In the data rows, the value 128 means zero.
Here is a table of points, one per row:
[164 106 109 121 133 103 133 133  83 142 103 134 168  91 138 145 104 150
 109 177 127 174 133 121 186  93  88 140 119 128 176 143 158 145 102 130
 132 110 167 162 136 130]
[111 112 154 108 145  77 126 175 154  98 124 154 151  84 128 142 190 131
 137 134 103 117  65 131 113 152 121 134 105 140 124 137 116  96  88  86
 119 141 159  93 139  81]
[146 179 135  94 147 186 170  85 147 116  85 148  73 135  78 173 101 176
  53 155 146 161 119  82 120 145 106 126  69 108 158 137 105 125 171 144
 143 136 162 116  89  95]
[121 165 142 187 110 122  86 104 147  86 111 134 121 134 125 119 107 105
 153 131  85 179 133 243 129 161 105 106 103 101 107  89 124 212 154 112
 114 196 160  88 117 171]
[ 58 168 142 213 137 198  66 143 115 151 154  80  73 163 161 124 137 145
 120 101  86 108 205 130 110 202  94 153  99 140 134 225 115 148  36 154
 161 144 166 124 135 163]
[145 116 140 134 149  99 114 116 159 105 151 119 147 170 163 128 145 132
 160 151 183 149 147  79 118 106 151 103 179 108 107 119 188 119 130 123
 126 170 151  82 130 138]
[148 181  32 105 113  59  89 188 150 143 132 113 128 137  33 216  81 143
 127  76 133 130 137  82  63  48 106 149 191 173  52 100  87  79 125  97
 100  60 157 159 103 224]
[142 156 162  96  36  86 131 114  88 112 106  79 164 145  88 123 146 133
 114 119 135  69 174 139 127 152 136  94 176 132 152 147 127 177 129 152
  62 118 142  96 115 110]
[132  88 128 131 145  81 153 159 165 183 103 142 152 149  98 106 147 124
 115 114 109 120  98 140 127 135 110 124  78 162 128 221 125 132 168 119
  86 151 157 163 116 101]
[148  75 165 131 184 145  94 172 131 142 162  82 117 121 107 130 107 102
 139  55 155 112 172 133 169  88 180 122 139 110 138  63 182 130 116 123
 133 180  91 126 129 102]
[102 160 132 161 114 155 101  92 120 146  99 130  94 144 114 132 124  77
 155 153  89 142 148 178 118 164 124 121 132 158 126  79 142 157 146  98
  82 147 138 103 148 150]
[162  75 140 131 130 144 176 125 139 116 137 129 169  95  80  83 145 121
 107 137 119 145 147  94 145 115  81 134 139 187 139 125 171 140 153 147
 138 153 136 100 144 150]
[121 214 116 137  81 139   3 180  92 111 168 118 160 111 120 110 116 161
 122 170 144  86 135 172 149 187  48  83 138 135 216 161 121 167  95 178
 127 151  90 128 162 154]
[164 108  96 170 163 153 128  89 109  79 148 123  79 100 196 126 179 117
 119 104 140  92 187 110 103 159 138 140 127 161 132 113 126 137 144  93
  83 120 108 133  78 128]
[135 131 127 139 160 155  48 134  96 113 124  42 110 139 104  81 106 122
 145 209 120  89  66 159 133 141 100 162 110  88 142 103 132 150 157 115
 132 172 131 114 139 149]
[150 156 111 123 172 100 136  71 140 168 125 160 156  89 137 131  80 130
 118 114 126 105 117 104 124 175  92 126 146 147 163 122 154  92 156 107
 168 117 137 163 130 100]
[118 107 137 180 119 166 143 103 100 168 145 127 123 159 151 191 175 181
 110 117 138  95  96 191 134 124 123 125 137 142 171  63 128 114 114 125
  94  59  78 148 124 139]
[133 182 143 108  97 234 121 170 145 134  82 135 128 114 153 141 103 142
 144 122 164 151 131  90 130 117 174 116 137 135 117  95 111 143 146 138
 168 125 195 165  96  76]
[ 91  86 125 122  76 171 183 103 167 152 202 112 140 134 109 138 106 197
 185 114  51 120  86 124 166 141 101 117 171  95 140 138 101  83 137 112
  59 129  82 123 136 116]
[159 116  63 161 144 136 137 146 191 184  87 147 132 102 124 126 128 122
 105 185 131 114 115  92  96  98 189 101 139 106 122 107  63 160  85 167
 124 116 157  94 152 153]
[165 104 188 110 166  75 114  97 145 106 153 160  73  85  89 159 112  51
 191  93 131 131 128 162 160 134 136  96 157  92 118 107 154 123  73 206
 136 161 123 149  63 134]
[199 182  61  92 109 149 167 152 132  96 110 158  51 150 115  64  89 149
 119 110 109  90  81 155 149 110 147  93 115 144 142  87 168 115 113 144
 141 163 161 150 112 124]
[139  98 137 166 132 109 125 147 164 148  99 151 173  82 149 108 115 122
 124 103 161 116  84 143  86 100 144 104 109 114 143 171 130 119 114  78
 108 140 159 171 158 114]
[152 111 152 114  62  89 117  77 139 122 165 139 119 139 150 135 149  62
  88 114 130 113 121 128 184 105 157 137 142 146 128 149  96 142 176 104
 145 103 121 124 126 154]
[130  74 129 168 123 154 147  86  87 164 146 102 110 146 101 123 180 145
 134 109 120 133  94 144 121 131 122 146 187  85 112 164 124 170  90 116
 182 116 140 100 126 114]
[144 189 201 156 167 106 203 139  87 137 181  75  91 126 178 148  85  74
 199 114  94 144 111 126  88  86 154  98  99 182 137 151 128 161 153 125
 108 113 132  62 149 140]
[138 154 119  96 135  69 147  87 111 155  99 145  90 150 148 105 119 177
 116 166 145 156 145 118 129 120 118 150 129 109 142 134 167 100 185 163
 118 161 152 152 152 118]
[ 99 122 107 161 123 141  78 120 111 115 131 150 105 117 146 130 146 114
 135 130 120 103 165 133 182 141  95 124 141 114 150 127 109 138 167 131
 110  84  87  89  92 131]
[109 189  76 154 135 152 141 104  94  83 106 154 171 114  93 195 120 154
 110 106 124 150 146 113 169  86 171 165 115 114 156 171 162  89 124 148
 152 192 143 100 125  69]
[173  86 151  94 106 138 165 140 135 133 122 111 154 106 142 101 143 137
 135 147 111 142 165 126 161 121  92 146 107 139 108 119 144  94 116 145
 136 122 162  97 121 138]
[ 97 134  75 155  33  94 112 252 183 129 194 118 107 130 127 117  86  62
  97 103 185 164  97 131  22  96  79 252 171 125  65  74 100 143 105 198
  77 101 141 150 132  39]
[ 49 134 159 114  84 155  88  45 126 128 108 150  70 158  99 162 111  74
 147 126  85 173 183 111 101  94 114 110  77 197 141  93 105 120  79  81
  98 113 104 143 189 138]
[106  68 116 176 109 136  91 127  91  63  98 210 114 183 178 156 108  94
 159 147 146  96 128 136 191 151 117 146 133 184 108 167  84 120 119 135
 135  99  81 126 114 143]
[ 46  69 166 158  95 120 112 112 121 104 102 187 109 159 158 134  71 211
 165  98 145  81 113 142 151 136 141 171 119 134 141 124 146 194 130 133
 115  66 102  74 110 183]
[165 122 155 162 151 102  92 129  87  84 119 118 142 140 152 105 115 161
  81 118 127 201 122 106 149  96 125 108 172  52 169 175 111 110 143 154
 119  95 124 184 139 137]
[141  73 136 109 103 123 115 133 127 120 177 110 158 179 119 108 117 107
 133 147 101 121 128 123 108 161 179 114 142 111 129 107 181  54 130 137
 133  76 175 102 117 143]
[159 122 155 131 184 149 135 113 158 167  55 118 135 123 137 101 157 116
 148 178 126 133 136 112 124 119 125 188 130  76 132 118 137  62 126 146
 121  96  86 110 160 157]
[121 158 157  97 120 167 182 109 134 150 110 153 139 136  85 101 153 102
 147 133 159  60 148 135 119 111  79 115 128  62  83 152 180 145 128  93
 107  96 151 122 184 146]
[106 153  96  56 137 116 146 167 131 146  87 143 134 153 169  78 117 123
 107 110 150 177  84  87 101 168 160 121 150 122 166  99  78 124  74  93
 106 146 119 113  92 147]
[120 130  92 100 106 163 139 110 104 136 158 110 138 123 169 140 156 104
 144 109  78  85 161  84 133 151  79 126 164  58 116 140 133 165 145 118
 150 157 116 118 151 129]
[145 130 104  93 145 131 156 109 145 100 149 108 161 109 149 112 174 113
 132 109  83 145 136 165 144 117 150 164 179 121 172 125 138 139 148 103
 143  54  94 143 130 121]
[ 74 145 123  69 189 145 119 197 125 185 103 172 141 132 173 110 211 148
 101  91  86 132  69 141 127  86 155 146 131 152 123 117  82 121 132 137
  76 180 143 136 104 147]
[ 56 189 131 113 160 130 180 122 123  83  74 138 155 156 108 173 160 143
 111 118 122 188  62 124 137 166 123 169 154 151 157 148 152 102 148 146
 201 146 117 140 126 103]
[119  92  77 141 143  79 143 181 155 147  92 111 121 112 137 123 114 118
 109 110 116 118 126 111 111 138 134  30 116 120 102  96  89 126 126 152
 148 107 140 124 161 109]
[245  88 126  72 151 153  52 100  67  78 123 127 127 146 123 196 111 173
 126 130 118 156 124 152  72 193 165 144 107 212  42 157  84 163 124 153
  86 134  47 178 199 142]
[ 82 112 212 156 149 122 165 191 144 149 161 169  94 125 115 141  51 124
  44 187  65  95 217 181  97 101 156  99 167 102  75 145 181 168  97  69
 163 177  29 178  59  87]
[114 123 138 172 111 130 100  85  75 105 159 196 136 158 144  92 126  85
 143 128 136 104 158 106 152 132 100 135 121 151 121 126  69 135 130 110
 133 133 111 101  89 134]
[100 167 148  98 120 172 135 177 124 125 122 168 101 111  97 127 153 153
 128 138 176 169 122 112 126 145 199 126 129 114 125 126 106 114 174 124
 176 122 168 101 166 115]
[149  80 119 123 132 146 135 146 124 165 161 125 134 121 135 181 148 126
 108 106 129 151  84 169 151 148  98 128  92 116 119 171 179  80 122  89
 129 118 123  59  84 113]
Along one direction, these points spread out more than along any other. Take the direction at right angles to it along which they spread out most. Go by this last direction. How many in every 100 of the points above lie lower along it than each point below? Answers are rounded to whole numbers. More than half of the points above lie lower than the first one.
[116 115 125  87 184 124  93 113 168 151 154 138 150  73 170 118 121 121
 112 131 117 112 134 137  77  98 131  67 109 125 120 147 115 120 122 176
 115  77 170 126 107  87] 43
[110  93 153 119 104 138 175  75 141 129 169  85 112 182 169 132 122 115
 107 118 179 102 106 191  99  59 108 114 117 139 165 133  96 100 105 106
 178 125 156 148 139 136] 51
[138 116 118 124 217  94 164  99 116  95 144  99 132 119  97 145  95 143
 154 123 207 116 163 149 146 144 137 154 152 101 127 133  82 160 146  93
 142 188 168 117 119 113] 76
[ 92 102 142 158  96 126 159 136 119 129 146 106 174  68  79 156 152  90
 138 160 168 148 133 102  62 158 188 119  65 101 176 103 154 125 159 181
 142 146 117 192  78 172] 57
[ 96 205  89 107 126 126 144  53 104  87 140  56 161  72 140 102 110 136
 123 158 189 148  77 141 174 113 199 128 129 165   0 153 145  87 135 152
  80 117  71 168 149 164] 47
[151  96 117 121  93 100 129 135 122 147  88 123 121  69 144  87 114 147
 145 109 136 132 157 135 112 116 128 112 136 136 140 141 154  74 147  95
 169 131 140 115 159 104] 71
[115 143 109 127 163  51 149 162 130 136 158 124 160 162 107  82 174 143
 133 131 109 138 151 101 146 153 153 122  64 148 121  73 151 151 122 154
 146  81 123 117 153  80] 53
[164 133 164 116 119 102 148 107 129 122 101 133 192  96 144  89 106 164
 117 111 106 119 139  89 122 125  92 160 108 122 124  82 130  94 122 110
 161 158 133 118 144 132] 84
[127 119 142 109 119 131  99 111 162 119 162  72  91 140 135 173 156 127
 115 185 146 101 123  57 185 135  97 134 117 125 139 111 106 110 121  94
 113 115 102 187 182 150] 43
[151 150  89 128  99 140 153 209 178 163  75 131 120 186  75  79 178 134
 194 109 132 152 119  81 125 108 139 114  35 136 110 152 127 187 133 141
 202 150  54 188  74 114] 49
